In the data rows, the value 128 means zero.
Here are some points:
123 110 145 96 103 109 94 133 129 127 169 139 178 106 117 195 189 75 124 101 101 96 113 137 120 114 146 241 83 104 141 72
77 73 67 255 12 103 55 104 49 94 48 43 28 128 88 70 53 67 11 81 113 43 83 25 80 106 0 36 60 63 255 63
76 39 44 235 18 232 60 210 245 91 23 26 80 255 79 88 62 255 0 91 88 44 67 25 85 100 30 45 61 249 119 73
186 222 219 118 13 101 250 97 245 205 56 32 59 115 211 102 38 54 7 175 169 34 77 35 69 100 0 32 45 187 123 224
121 170 132 135 165 98 135 122 165 185 107 160 135 148 141 148 114 113 146 133 193 128 165 143 139 92 124 125 135 145 115 129
98 185 42 134 203 132 113 137 183 95 35 108 75 159 115 109 163 151 166 116 82 218 85 134 106 84 111 165 138 94 116 107
124 97 148 97 162 161 139 118 150 105 149 132 187 96 89 136 118 157 156 125 164 116 160 136 117 125 139 111 175 88 102 134
64 174 104 137 163 160 134 121 91 202 142 130 141 122 192 184 109 157 174 143 103 131 122 137 155 168 138 178 124 124 78 93
115 112 103 109 154 166 120 162 121 160 136 148 175 84 118 184 102 142 176 146 167 97 197 98 150 185 125 122 149 129 109 144
95 82 102 153 151 122 186 83 82 104 116 106 72 101 97 93 179 131 97 132 104 134 189 69 135 126 199 188 140 216 156 159
108 100 150 88 144 125 210 113 109 132 171 136 180 99 125 104 100 130 147 109 109 102 105 119 119 122 167 118 133 84 125 193
119 123 163 115 132 109 150 89 80 124 159 128 133 173 101 102 126 97 132 130 88 156 144 167 186 100 132 113 171 94 142 124
159 140 126 67 139 175 159 115 143 153 142 105 135 112 101 105 135 99 182 120 103 107 116 153 114 121 121 89 188 108 129 134
108 113 116 134 162 88 76 104 214 112 146 139 146 110 108 208 169 101 99 104 102 88 87 127 83 115 116 240 85 75 155 72
122 103 144 162 189 104 177 111 75 115 114 72 122 140 119 84 103 119 147 190 82 175 202 134 124 125 128 141 173 146 114 138
148 91 109 126 86 104 96 128 140 130 114 246 127 123 99 190 118 101 112 93 195 186 145 142 88 138 122 128 180 200 158 106
138 124 125 143 130 99 133 114 89 113 114 133 170 110 165 157 113 139 157 117 189 182 136 158 177 95 135 122 137 134 101 106
192 105 122 111 84 120 195 163 108 195 147 115 117 102 123 125 125 103 169 116 100 145 119 140 180 115 127 169 161 97 146 105
174 133 84 136 150 110 97 108 76 124 126 122 128 110 159 170 141 119 172 78 157 150 120 141 163 132 109 98 160 137 112 148
71 87 39 93 2 115 30 81 28 124 27 51 50 108 255 82 84 61 16 92 255 46 94 53 75 101 16 31 58 79 167 255
Then 16 other points, each followed by its number:
76 75 107 179 137 114 178 89 71 100 136 171 70 126 117 91 151 187 91 111 113 123 168 108 89 103 197 184 76 199 133 113 0
202 95 217 107 99 143 88 113 92 94 140 160 112 104 96 112 76 99 89 92 107 198 96 240 73 123 190 101 49 70 129 85 1
160 159 178 95 0 100 212 74 182 182 148 15 134 132 170 86 144 139 8 139 129 132 74 174 58 115 182 42 208 126 116 163 2
118 148 119 142 144 156 141 123 177 125 147 123 173 109 130 132 122 133 125 140 92 126 128 153 141 145 109 142 153 106 126 148 3
121 140 214 127 125 118 159 122 172 127 201 107 145 94 134 116 151 111 150 103 111 122 106 157 98 119 137 131 154 91 134 145 4
84 133 146 96 148 198 185 138 83 126 103 162 156 131 116 105 177 97 174 137 110 90 129 115 114 131 137 133 141 208 114 131 5
119 176 67 150 188 141 118 191 163 131 9 38 103 168 95 147 161 168 126 136 116 215 53 164 128 117 114 170 103 118 93 100 6
156 142 189 119 122 132 118 120 102 87 167 152 133 225 143 104 157 129 131 128 75 113 162 122 141 119 160 127 158 115 107 123 7
114 121 87 86 154 152 106 139 119 116 134 168 163 129 109 184 134 172 144 146 217 126 158 134 133 169 154 137 149 79 97 136 8
101 110 114 110 110 110 117 152 92 207 162 135 118 89 113 87 138 105 164 126 127 151 145 96 215 137 181 114 181 100 130 101 9
145 212 36 161 174 151 101 144 194 111 58 46 63 183 94 154 149 165 15 181 94 188 113 26 158 131 122 161 140 144 101 136 10
202 97 136 111 132 218 101 168 126 93 170 159 149 118 103 136 116 160 85 98 97 149 90 92 126 136 167 159 98 83 105 82 11
140 119 106 140 128 100 126 123 108 108 101 172 144 127 117 160 138 131 139 125 170 121 122 125 135 128 161 146 187 152 125 196 12
93 78 145 159 163 105 203 87 54 107 75 91 97 142 116 82 128 134 105 176 79 153 212 113 105 127 166 173 113 139 136 177 13
112 124 160 91 164 136 140 136 139 119 136 155 136 85 112 137 144 145 116 99 145 113 142 152 132 156 137 135 180 198 111 106 14
138 143 140 163 149 178 111 137 132 142 145 121 123 140 186 141 118 141 142 152 123 146 154 125 135 151 114 130 117 149 118 109 15
Which of these numbered points is nearest to each point below, looking only along the 8 directions in which the first points spread most? Its number follows each.
136 113 141 103 105 140 136 131 137 108 174 169 188 125 117 207 95 158 132 111 194 171 116 139 112 164 175 98 134 94 115 143 > 8
76 203 52 216 21 170 39 177 194 94 41 68 50 247 85 74 255 249 17 226 101 27 86 44 92 113 41 16 33 161 109 173 > 10
121 193 85 100 153 117 112 214 54 102 110 92 171 110 96 148 164 92 187 76 126 132 100 115 152 143 180 102 114 111 125 150 > 9
157 178 176 139 123 176 94 114 107 162 143 136 150 132 127 144 150 148 179 142 85 138 168 130 135 123 128 139 133 105 118 77 > 3
139 145 96 125 143 129 128 93 165 134 178 153 137 106 159 119 129 138 182 213 104 103 120 162 135 102 169 175 136 121 124 93 > 3
175 96 186 139 98 98 172 137 74 168 110 166 107 131 100 116 175 66 176 136 128 123 110 176 133 106 115 152 128 72 155 76 > 1
255 65 62 91 27 132 31 96 79 114 38 63 46 127 255 78 76 72 2 60 195 35 81 50 79 112 19 46 40 255 126 255 > 2
109 99 136 174 198 110 151 88 109 115 115 81 111 121 136 78 125 104 122 131 76 156 184 135 119 102 121 201 153 158 118 179 > 13
49 76 62 100 52 107 60 110 38 104 39 33 43 116 110 87 53 80 0 81 255 47 100 35 68 113 12 43 43 66 255 79 > 1
190 119 191 124 68 180 218 135 114 108 107 138 136 93 90 117 53 85 121 137 90 162 86 171 109 125 129 86 181 91 141 207 > 2
120 104 86 123 149 72 91 97 116 100 162 147 144 122 121 123 167 169 163 121 136 120 123 139 142 132 122 123 138 166 127 208 > 12
194 143 88 157 137 146 140 105 138 145 182 113 130 127 143 98 148 108 161 130 110 155 147 133 146 125 182 141 111 107 147 110 > 7
